A single turn carries every row of the set below to another of its rows. Some are shown first; where does it send the rows asked next?
z486: [-31 -26  13  40  19 -17  14 -35 -12  26 -13  -3   6 -12]
z882: [ 21  -5  -1 -28  11 -40 -35 -19  -1  -7   1 -22  -9   4]
z53: [-22 -50  -4 -27 -17 -35  12 -14 -20   6 -10  12  -5 -16]
z992: [-34 -19  10  45  30 -23 -13 -26  -7   9  13  -4  30 -16]
z185: [ 14  -6 -20 -23   7 -28 -25 -23  -8  -5 -12 -34  -9  16]
z59: [ 15   4  -5 -18   3 -32 -37 -29  -3   9  -8 -33 -10  16]
z496: [-54 -22  14  35  32 -20 -10 -27 -22  -4 -10  -6  23  -5]
z233: [-54 -24  -2  35  20 -17 -17 -34 -16  -4   5  -5  35 -12]
z543: [  1  10 -22 -26  -9 -28 -20  -5 -29  20  -3 -18   5  11]
z396: [-57  13  -6 -15 -12 -46 -35 -16 -27   3  -8   5   5 -25]
z843: [ -9 -19  24 -17   7   9 -18 -51   4 -13   0  19  19   1]
z236: [-42 -23   3  44  11 -18   6 -40  -2   5 -23  -4   1 -20]
z145: [-16 -54   8 -24  -7 -25  16 -26 -12   9 -13  17   0 -17]
z344: [  7   8 -27 -24   0 -19 -18  -9 -28  -2  -9 -20   2  15]
z588: [-15 -15  21  19 -31 -53 -12 -61  -8 -11  -5  -7  -6  -8]
z851: [-60   7  -4 -18   1 -40 -34 -18 -18   0  -6  13  17 -33]
z141: [-22  -7  18  13 -31 -57 -28 -57 -11 -12  -3 -15 -12  -5]
z8: [-20 -13  18  19 -26 -67 -25 -40 -29  -6  -6 -14 -13  -3]
z327: [-44 -22  12  30  38 -13 -18 -32 -14  15   7  -5  31  -8]
z361: [ 24   4 -12 -26  -3 -27 -33 -26   1   6   8 -15  -4   0]
z339: [ 16   6 -23 -30 -10 -27 -20 -12 -12  13   6  -8   1  -5]
z131: [-12 -12  31 -17  11  -4 -43 -41  -7 -28  -5  18   7   1]
z502: [-32 -17   7  47  23 -23   7 -23  -4  19  -6   0  10 -24]
z792: [-14 -23  31 -20  16   1 -31 -40  -8 -17  -2  25  20  -3]
z261: [ 17   9 -12 -27  -9 -31 -10   1 -28   3   0  -2   0   1]
z697: [-24 -47  -3 -31  -3 -15  14 -28  -1  13  -4  12  12 -18]
z641: [-47 -29  14  42  20 -25   7 -31 -17   2 -21  -9   9  -8]
z537: [-50  14   6  -6   1 -50 -47 -12 -32   0 -13   3  -2 -21]

z537 turns into z843
z361 turns into z641
z992 turns into z185
Now find these:
z327 turns into z59
z588 turns into z53
z396 turns into z792
z882 turns into z236

A single turn carries every row of the set below to another of its rows. Some are shown first; where does it send the rows asked next?
z99: [ 39   2  30   1  -7   0  -6  28 -64  35  21 -17  56  19   0   4  -2]
z462: [ 45  37  29  20 -25 -11 -23  25 -66  39  10 -22  33  -8  -5  23  -5]
z429: [ 34  16  -1  20 -29 -27  16  20 -49  34  44 -16  -1  31 -25  -7  -5]
z770: [ 19   1   0 -20 -13 -37   7  12 -55  66  16 -19  51 -36 -11 -13  15]
z31: [ 15  13  -5  16 -14 -43 -13  -9 -66  57  26 -17  39 -57 -22 -11  14]
z482: [  9  -1  -5 -18  15 -43  -1   0 -53  60  16 -23  53 -38 -10 -18  12]
z33: [ 16   2 -17  -1  -6 -13  19  17 -30  44  33  -8   7  42 -15 -17  -4]
z670: [-13  17 -13  20  23   9 -45 -13 -41  40  10  -2  37  -9   1   7   3]
z516: [  6   7  -7   5  14 -44 -14 -13 -58  54  22 -21  44 -51 -16 -16  12]
z939: [ 12  48   2  34  -7  -5 -46   0 -52  41   4 -14  20 -26  -6  27  -3]
z942: [ 28  19  -6  16 -13 -20  15  37 -69  45  13 -35  -8  29  14 -10  -4]
z334: [ 23  48  -2  32  -9 -14 -23 -21 -55  32   0 -24  27 -40 -15  20  -2]
z551: [-10  28 -31  43   1 -17 -15   6 -65  40  18 -26 -22   8   8  -6   3]
z628: [-11  22 -20  11  22   0 -24 -32 -36  31   1 -16  39 -24  -7   8   4]
z493: [ 34   1  17  -9 -17   1  20  12 -63  33  21 -20  63   8 -13  -2   6]
z407: [ 49  36  20  21 -34 -12   5   6 -70  32  13 -27  42 -20 -18  16  -1]
z831: [ 23   9  -1   0 -30 -38   0   6 -63  65  22 -16  42 -46 -18  -9  17]
z298: [ -4  21 -32   0  24 -17   1   3 -20  44  22 -10  -1  27 -15 -13 -10]
z795: [ 15  34 -17  35 -24 -23  -2  24 -68  46  12 -32 -24  11  11   2   1]
z596: [ -1  -5  -8 -14  17   8   4 -11 -41  32  13 -13  62   5  -6  -5   9]
z176: [-13  10 -29  28  26 -11  -4   9 -65  36  23 -24  -6  24   9 -22   1]
z695: [  3  46 -25  25  22 -33 -13  -2 -34  34  21 -21 -15   7 -23  -1 -16]
z793: [ 10   2 -13  12  18 -15  14  26 -67  40  19 -31   3  36  14 -25  -4]
z204: [  3 -11   5   1  23  13 -20   5 -49  35  21  -5  59  17   2  -8   4]
z304: [ 26  45  -5  36 -10 -39  -4   8 -52  27  35 -26 -16  11 -31   3 -13]

z304 turns into z33
z670 turns into z462
Now find these:
z482 turns into z31
z596 turns into z334
z551 turns into z942

